In the data rows, 128 means zero.
Some points, one per row:
[159 162 154 144 168  84 138 166 158 153 104  80 116 136 103]
[173 122  94 145  87 172  93 151 134 127 134 165 114 136 124]
[136 105  98 119 127 152 142 120 134 104 138 170 138 121 107]
[142 173 139 153  94  73 112 158 138 174 116  78 111 156 155]
[159 117 115 134 125 107 149 125 111 136 189 181 139 103 128]
[149 129  61  98 106 156  70 112 139 169 108 119  78 101 160]
[162 129 128 121 112 100 124 158 163 152  94  84 117 148 177]
[111 135  61 114 116 150 122 107 141 139  99 120 129 120 114]
[138 156 102 129  73 143  48 120 133 171 160 123 100 147 144]
[124 120  76 129 189 139  97 101 155 141 134 100 113 144  98]
[184 158 127 103  76 122 100 140 130 171  86 121 179 137 127]
[112  84 101 110 135 170 173 100  96  96 140 136 128  82 102]
[185 106   0  71 238 223  30  89  79 152 129 219 117 110 103]
[174 121  67  96 126 163  75 103 125 156 156 139  87 130  86]
[133 150 162 167  78 159  91 137 170 145 122 122 112 166 137]
[ 79 145 248 135 101 115 153 121 150 123 190 155 152 142 115]
[101  83 119 126 158 119 197 129 101  86 167 149 147  78 108]
[144 106  74 102 104 158  66  86 117 144 136 121  91 136 160]
[100 124 156 150 120  86 180 141 104 166 103 123 184 114  97]
[118 117  67 101 184 170  70  92 117 124 100 118  96 137 124]
[ 47 133 255 242  88   0 226 176 175 128 144  54 162 146 129]
[ 83 104 147 142 174 117 163  98  99  91 106 112 157 107  88]
[135 144 148 116  97 107 142 143 138 107 155 147 157 142 113]
[139 113  52  97 146 204  20  83 150 157 134 113  58 143 115]
[ 75  99 136 133 130  56 198 141 183  82 120  94 148 127 120]
22 more points follow, each with its number after it:
[154 165 126 101 109 124 108 111 124 148 100 117 121 137 138] 0
[130 159 159 123 156 102 172 175 140 140  98 110 120 122 103] 1
[194 112  35  89 125 203  47  81  82 158  91 126  68 107 131] 2
[142 121 128 119 107 142 104 125 104 126  95 174 138 127 109] 3
[ 42 105 210 179 163 151 189 128 116  76 119  98 150 119  93] 4
[103 108 126 177 144 130 196 157 121 103 106 108 132 120 171] 5
[ 94 109 106 120 189 146 157 153 142 111 106 112 120 104  88] 6
[ 58 101 159 142 162  69 187 140 107  66 156 202 208 103  96] 7
[216 143  42  86  94 181  69 113 145 165 117 128  78 126 173] 8
[115 114  98 173 115 216  78 123 131 145 122  97  90 147 123] 9
[109 130 196 118 119 107 129 131 109 101 132 159 152 115 100] 10
[174 121  32 107 121 223  34  85 101 140 144 176  78 133 101] 11
[165 155 134  91  66 153 100 158 111 145 124  85 100 110 185] 12
[153 153 121 117  99 132 172 153 119 135 156 165 123  96 108] 13
[169 163 199  87 109 120 106 157 102 123 107 150 185 123 106] 14
[118 132 121 141  93 113 130 126 124 118 113  99 154 145 118] 15
[140 148 115 102 128 105 148 146 170 136  96  88 130 113 208] 16
[105 121 137 122 101  88 137 112 184 124 137 107 134 154 158] 17
[109  90 149 114 143 101 186 142 131 101 141 145 183 110  91] 18
[127 174 173 108 110 113 159 150 131 125 148 119 116 137 117] 19
[125 186 255 146 112  80 154 142 124 107 146 143 194 142 116] 20
[ 99  98  89 117 214 108 134 117 115  87 128 123 171 158 111] 21
Which of these numbered points is nearest to each point below, looking only along the 4 directions in which the first points spread most? Its number follows each.
[ 98 119 222 186 113  75 187 164 123 103 156 151 167 117 103] > 20
[127 156 251 131  82 102 153 144 111 150 158 199 151 125 121] > 20
[ 78 100 164 184 211  58 194 119 130  84 190 198 174 120  90] > 7
[183 147 108 111  87 119  95 125 146 191 166 159 109 129 143] > 12
[113 126 117 144 169 143 180 174 136 133  99 114 128 153 120] > 5
[135  92  98 131 105 155  97  92  92 108 119 188 120 109 123] > 3
[127 100 136 122 152 110 136  95 125 132 125 112 116 124 147] > 15
[121 168 178 145 153  95 141 153 127 132 123  94 126 136 126] > 15
[136 128 117 152 123 114 102 140 174 161 104  95 125 150 150] > 16
[101 123 143 117 165 114 158 146  96 115 119 134 167 138 106] > 5
[ 91 148 200 162  73 142 126 202 162 141 146 105 104 166 142] > 17
